Each path below is one point turned by a fixed rotation once a step. After each direction that follows a path, write how fast that rotation turns it, in deg/step (0 if it stays still).
Each turn is a multiple of 5 degrees from 10 to 175, or 0.
Each row of a path follows its step; steps can be skipped.
Path 1:
step 1: [-18.3  -7.1   9.5  14.8  -3.8  -5.9   0.5  15.7   6.4  -6.3   7.5 -12.0
   7.2   4.5   1.1 -13.4 -15.9  -0.9   0.8   2.5  -6.6   2.6   6.7  23.7
   7.4  -7.2  -1.9 -10.3 -17.5  11.4   2.4  12.5  -0.1   1.4   6.8   8.1
 -13.3   8.1 -21.6   4.0   4.8   1.5 -16.0  -5.7  -6.1 -22.3]
step 5: [-10.8   3.8  15.5  -6.9   0.1   0.7   5.9   6.8  14.1   3.8  -3.6 -10.4
   7.2   0.8   0.8  -5.9  10.6  10.0  10.2  -0.9  -3.3  15.3  -2.5   9.4
  -7.2 -17.3  13.2  14.2 -29.1  13.8  -3.9  17.7  -3.9   5.7  -4.3  14.8
  -7.4  -8.4 -10.4  -4.7  -4.0  19.9   0.2  12.1 -17.8  -8.3]
step 6: [  8.8  -5.2  -6.5  18.8  -5.8   2.7  12.4   6.7  -2.8 -12.8  -6.2   2.2
  14.2  12.6   7.6 -13.4  -4.4 -11.8   7.5 -20.7   1.5  14.3 -14.8  11.0
 -16.8  -0.8   7.2  11.5 -16.8  19.5  12.8  -0.2  -1.4  -3.2  -6.4  12.4
   5.3  -6.0   4.8  -8.1 -10.0  14.3 -17.1  -7.2  -1.7  -8.6]
step 7: [  6.2  -3.7   4.1  -5.1   2.2  -9.0  -3.9   1.8   2.6  -7.2  -4.3  -2.4
  -0.1  12.4  16.4 -16.2  -6.1  11.9 -29.8   3.0 -15.0  16.5 -14.4  -6.8
 -13.2   2.4   3.1  16.9  -5.2  -7.9   8.5  -8.6   7.3  -4.7   2.9   3.6
  22.3   8.3   2.9 -10.0 -11.7  16.6 -15.7  -0.8   7.8  -8.9]
step 8: [-10.3  -2.3  20.7  -0.6  -4.8 -17.6   3.2  -6.6  15.9   5.2  -5.3 -11.5
   1.7   5.1   4.9 -14.9  13.7   7.7 -20.6 -10.1 -17.6   1.5   8.1   9.4
 -20.5  -1.1   3.6  -7.2   2.6  -5.9  -7.8  -5.4   7.5 -20.5  -6.5  16.0
   7.7 -10.9  -1.6   3.7  -5.0   7.6  -1.3  12.2 -20.5  -1.4]
step 9: [-18.7  -8.3  -7.3   7.1   2.2  -4.0   0.1   7.2  14.0  -7.7   5.7  -0.6
   8.2  23.8  16.0  -2.3  -1.0  -7.7   8.4 -17.1  -0.1   5.9  13.3 -11.1
  -4.4  -8.6   5.6  22.1   2.9   7.4 -13.2   6.5   3.9 -19.8   7.1  15.0
  -6.1  -9.6  -6.6   0.5  -3.5  13.9 -11.0  15.2 -17.0   3.9]
step 11: [  6.6  -8.6   3.8  15.4  -7.5 -13.4  14.7   3.7   5.5 -10.5 -10.6  -5.6
  -5.0 -10.0  23.9  -6.9  -3.7  -1.6 -21.8  -8.8 -26.5  -7.2 -15.5  -3.9
 -14.0  12.0 -10.6   4.9  11.3   7.5   4.2   5.4  11.4   1.9   4.0   9.8
  -3.5 -16.9   1.1  -2.3   1.1   9.0   3.6   3.9   6.1 -14.4]
step 12: [ -8.9  -4.1   3.5  -4.3   0.4 -12.0   9.4  -3.5  -9.1 -18.1   3.3  -2.0
   5.9   5.1  27.6  -4.9   9.4  -7.0 -17.4  13.2 -13.9  -9.5  10.5 -10.8
  -1.5 -16.0  -6.3  -0.2   2.1  -5.1   4.1   7.7  14.2  -2.1   7.7  26.2
  12.3  -4.9  -0.9  -9.1   1.9   8.1   6.7  18.6 -10.0  12.5]
step 13: [-24.0  -5.4   6.8   1.9 -10.0   6.7  -1.2  -3.5  -1.1  14.0   6.9  -0.1
   3.0   9.2  22.1  -1.7   5.2 -16.1  -3.3 -11.1   7.0   3.9  11.0  13.4
   4.9   5.4 -14.4 -13.0  -1.5   4.0  -7.9   9.1  -4.8  -3.0  22.7  26.7
   6.8  -3.4  -6.7 -19.8  -1.5  13.3  -3.6   9.3  -6.5  -4.5]
step 14: [-10.0 -31.2   3.5   2.1  -9.3   1.5 -11.6   6.5  -7.1  -7.3  -1.9  13.0
  -9.0  -1.7  10.1 -12.0 -13.3   0.6   2.8  -5.1  -5.8   1.8  -3.9  -0.5
  -3.1  -2.6   7.8   1.8   5.6   5.8  -1.4  16.6 -11.1  11.5  18.2   8.9
 -13.1  -8.9 -17.1  -4.0  -3.0  18.4  -3.5  10.1   8.7 -24.9]
step 16: [ -0.5   3.8   2.8  -3.9 -15.2   8.0  -8.2  -0.8  -0.5   4.4   4.8  -4.8
  14.1   8.7  35.3   3.9   7.0 -16.4  -7.6  14.4  -1.2  -5.5  -2.6   4.6
  -4.0  15.7   4.1   5.7  19.3  -2.3  14.7  -0.4   1.1  -6.9 -13.5  13.1
  18.9  -6.4  -6.4  -2.4  11.6  19.4  11.6   7.5  -3.2  -9.9]
[-5.8  4.3  3.9 -1.9 -4.5  2.5  2.8 -2.0  4.3  9.2 -1.1 -3.2 -3.1 -5.3
 -2.0  0.0  4.3  1.5  1.4 -3.2  3.9  0.7 -3.1  3.4 -1.6 -0.1 -2.5 -0.7
 -1.1 -0.8  1.4  2.0  4.3  0.1  0.2  0.0  5.6 -0.7  5.6 -3.1 -1.9  0.2
  5.2  0.8  0.9 -2.3] -> 140
[-5.2 -0.3 -2.8 -3.8  1.3 -6.4  3.6 -1.5  1.7  3.4  3.6  1.6  4.2  1.7
 -0.9 -5.5  3.2  0.4 -1.3  2.8  1.5 -0.1  0.8 -3.6  0.5  0.9 -3.2 -2.4
  2.3 -1.3 -4.5  0.1 -6.1  1.9  0.1 -2.1  3.3 -1.1 -1.2 -1.2  5.5  3.5
  2.4 -5.1 -8.9  1.4] -> 85
[ 0.1 -7.8 -1.7 -0.1 -6.8  7.6  1.9 -2.6 -0.9 -0.9 -0.8  1.9  1.8 -4.2
  2.5 -4.5  0.8  0.6 -0.4  0.6 -1.6 -0.5  2.3  0.1  4.5  0.4 -3.1  1.9
  6.2  0.5 -5.2 -4.9  3.5  3.4  3.5  2.9 -0.2 -0.2 -0.5 -2.1  5.1 -3.8
  2.3  4.8  0.7  1.1] -> 20
[ 1.8 -5.3 -0.6  0.0  3.0 -0.4 -2.3  2.9 -5.2  0.6 -7.9  3.9 -1.4 -3.0
 -0.6 -3.6  0.5 -2.5 -0.2 -2.7  4.4  1.7 -4.3  1.0  2.2  1.1 -1.3  3.0
  0.2  4.2  2.3  0.0  0.1  0.6  7.1 -7.0 -1.4 -0.2  6.1  0.9 -3.0  2.1
 -1.3 -1.9 -6.4 -2.3] -> 90
[ 0.2  1.0 -0.3 -1.9  0.5 -3.6 -2.2  0.5  2.7  4.6  0.7 -0.8 -3.2  2.6
 -1.5 -0.5 -0.5 -2.6  5.3  0.7  1.6  3.1  5.6  0.6 -4.0 -0.2  4.4  3.6
 12.4 -0.2 -2.1 -3.0  1.4 -1.6  1.5 -2.0 -3.0  1.3  0.1  7.3 -0.1  2.4
  2.7  2.2  1.9 -4.4] -> 60
Path 2:
step 1: [ 10.9   8.0   0.4   2.8  -3.0   3.8 -17.7  -1.2  -4.8  10.5   6.6 -28.1
  -3.3 -19.0  -4.5   1.5  -6.6  -2.2  -5.5 -14.3 -11.1  -6.2  -8.9 -12.2
 -14.6  -7.3   8.7  -2.2  -5.4 -11.4 -14.0  -6.5   6.9 -16.7  23.4 -11.7
  -7.7   7.1   7.9   4.6   7.7  -4.2   2.8 -15.4  -6.7 -24.4]
step 2: [ 18.9  11.7  -0.3   6.8 -16.2   5.9 -12.6   6.6 -13.8 -18.9  -7.4   0.1
  -9.6  -8.6  -8.9 -12.7  14.4   1.5 -12.7  -1.7   4.5  -4.6  -5.4  -5.9
  14.0  -3.4 -19.2   9.1 -10.9   4.1 -16.6  -8.3   6.0  -5.8  -1.5 -18.3
  14.4 -18.5   4.8  -2.4 -12.9   5.4  -3.6 -15.6  17.7 -13.8]
step 3: [ -0.3   0.5   2.6   0.8  12.6  -9.2  19.3 -12.2 -16.8  -4.6   0.1  10.1
  19.2 -10.3  -3.6 -22.7 -10.8   3.5   2.8 -18.9  -1.7   1.9  10.7   1.4
   3.8   8.0 -19.3  -6.9  -9.9   9.5  -1.0 -16.5  -4.6 -18.1  16.4  -2.1
  16.1 -17.6  -2.4 -16.5 -11.4  -4.5   4.4   7.2  -1.7 -11.5]
step 5: [ -2.3   7.7 -15.3  -0.2  -1.2   8.1  10.6 -18.5  -6.1  -5.9   4.7 -25.6
  -2.1  -6.8  15.3  11.4  -0.8 -11.9   8.4   1.6  17.6  -8.3  21.3   6.8
 -20.8  -0.7 -10.5  -5.4   6.1   8.6 -12.7  -6.7   1.0   5.0  16.6  10.3
  -7.3  15.3   2.4   6.3 -12.0  -7.4 -14.7  -7.0 -14.7   9.4]
step 8: [ 11.3  10.1  16.4   2.6  -1.0  -6.4  -0.4  -2.2  -8.8  -6.9  21.2   2.1
  17.3  -3.0 -11.9  -6.2   3.8  10.1 -15.8 -11.2  -9.4  -5.2 -25.4   7.6
  -6.6 -16.2  12.1   3.7   3.0  -2.1   4.5  16.4 -19.1 -12.3  18.8  -2.6
   3.3   8.1   7.3 -10.1  -0.9   1.5  10.0 -16.0   3.9  21.5]
step 10: [  3.2  14.7  11.2 -12.3  -4.6  -1.4  13.1  -2.5  -1.3 -23.9   8.1   3.1
  -1.8  -3.7  -9.8 -14.4 -20.4   3.8  16.2   9.0   7.5  -7.3   8.4   5.3
  15.3 -11.3 -15.5   6.8  23.2  18.7  -2.8 -15.2 -10.8  -1.4   0.2 -13.4
 -15.5  -4.4  -2.8  12.9   0.4  14.6   3.0   1.5   9.0  -7.3]
step 11: [ 10.5  -9.4  -2.6   3.9   6.6   8.9  -9.1 -12.8  -7.6 -11.4  -0.1   8.5
  -6.5   3.3  11.2 -10.2 -12.5  -5.8  10.8   3.0  17.6   0.8  13.3   5.4
  -1.8  -0.8  16.1 -27.4   5.5  19.8  16.3   2.6 -18.4  -5.8  -9.5 -13.3
   4.3  -4.7   0.0  -1.5 -10.6   5.0   0.1  31.0  -3.2  -9.5]
step 12: [  8.4 -19.9 -23.1  14.6  -3.8   1.5  11.8  -9.8  -5.5 -14.9   8.7  -3.0
 -12.0  -2.4 -17.5  -1.2  -2.4  -0.5   0.4  -0.5   3.4   7.3   5.8  -2.5
   3.0 -19.7  21.0  -7.5  10.3   5.8   5.3   7.8  -3.6  -3.2  10.7  12.6
   5.9  30.4   1.0  14.9   4.9 -15.8  16.2   3.3  -8.5   0.6]
step 13: [ 13.9  12.8 -23.5   5.5  11.2  -0.3 -19.9  -7.8  17.0  -7.1  -0.3 -31.1
 -10.0  -4.1  -4.1  -4.0  -4.2 -12.5 -20.2  -3.9   0.4  20.5 -15.1  -6.3
  -8.0 -17.0   4.2   1.0   2.0  -1.2  -7.8   5.1   1.6   7.3  -0.9  -9.9
  -7.5   4.9  11.4  -6.4  -1.5  -3.3  -4.0  -2.3 -20.0  -5.6]
step 14: [ 24.7  21.2  -4.8  -5.7  15.8  -2.9   4.3   9.6   2.5 -14.8  -4.5 -11.7
 -14.7  -5.9  -9.6 -14.7  22.6  10.1   8.9  -6.1 -14.9 -12.3   3.0 -10.9
   5.1  -5.8   5.0  14.9  -4.9   1.8  -9.0  -3.9   1.4  11.9  -3.8  -7.2
   6.4  -7.7 -14.9  -8.7  -8.7  -3.2  15.6 -13.6  -0.9 -16.5]
step 15: [ 10.6  -0.1   2.9  -8.5   1.1  -8.5 -11.0   2.0  -1.2  -2.4  -2.5  25.0
  20.7 -18.4   4.4 -24.0   5.2  -0.7  -3.2 -22.4  -2.4   2.6   3.4  12.9
  -2.5 -13.3  -6.9   4.8 -10.2   8.5 -22.0   4.7 -12.9  -0.5  -3.2  -5.2
  12.9  -3.2 -13.3 -18.9   1.0  17.9  11.6   8.3  -9.3  -8.2]
[ 2.2  3.8 -9.2 -2.6  5.4  2.2  0.5  1.9  3.5  0.2 -2.8  1.2  2.9  1.4
  1.9  4.4  2.3 -0.7  0.2  0.9 -7.0  0.3  3.1 -2.4 -0.9 -2.7 -0.9 -1.9
  0.8  2.9 -3.8  4.0 -0.1  5.7  0.3  5.5 -0.8  0.7 -4.0 -4.7 -3.2 -0.7
  1.5  0.4 -2.6  6.0] -> 45
[ 0.5  2.8 -3.3 -2.4  2.9  4.3  0.4  2.7 -2.1  4.7  2.2 -4.5 -0.8  4.0
  4.6 -2.8 -0.7  2.5 -0.3 -4.9 -5.1 -1.0 -2.8 -2.0 -1.5  4.2  5.7 -5.2
 -2.7 -0.4  7.5  1.0 -0.3 -2.9  0.5 -5.7 -5.7 -4.6  1.2 -1.9  1.6  1.1
  0.4  3.0  0.9 -0.7] -> 145
[-3.6 -1.0  3.7 -2.8  5.0 -3.5  5.4 -1.6  1.6 -6.6 -0.3 -6.9 -0.6 -2.3
  1.2  3.3  3.7  2.5 -2.4 -0.7  2.8  4.4 -3.7 -2.9  2.5  0.3  1.4  3.3
  2.2 -2.1  4.6  3.7  3.5 -1.8  3.3  3.0  1.1 -3.7  0.4 -2.2  0.5  3.6
 -0.4  0.9 -7.0  3.3] -> 80
[  6.7  -2.8  -1.5   7.6   2.7  -0.4   2.1  -1.6   0.7  -2.3  -0.9  -1.3
   0.5  -0.5   0.5   0.9  -2.2  -1.5  -1.2   0.1   0.1  -1.5  -3.4  -0.7
  -1.1  -2.4   0.1   5.2  -2.6 -10.4  -2.0  -0.8  -0.8   1.6   4.1  -1.9
  -2.3  -3.5  -6.3  -3.1   1.6   0.0  -0.3   3.7   7.7   1.8] -> 60
[ 3.3  3.6 -5.0 -1.1 -5.2 -1.4  2.7 -0.5  2.3 -2.7  4.7 -1.6 -0.8  3.6
  3.1  1.4 -0.6 -2.5 -0.1  0.4  0.2  4.5 -3.0 -1.0  1.1  3.5 -7.8  0.6
  1.6 -3.3 -2.8  3.6  8.6  0.4 -0.1 -5.5 -3.9  2.2  3.8  3.8 -4.7 -1.5
 -0.5 -2.8  0.8 -1.3] -> 95
[-4.8  2.7  0.7  3.8 -3.1  3.4  3.7  1.6 -3.1  3.6  4.9 -2.1  4.8 -4.8
  3.2  2.5  0.3 -0.1 -4.0 -1.7  3.0 -3.6  3.7 -2.8 -1.3  5.2 -4.8 -0.8
 -2.0  0.5  1.7 -1.9  1.9  1.2  0.6 -1.1  5.4  0.0 -3.2 -4.8  1.2 -1.0
 -4.7 -5.3  2.2  5.9] -> 25
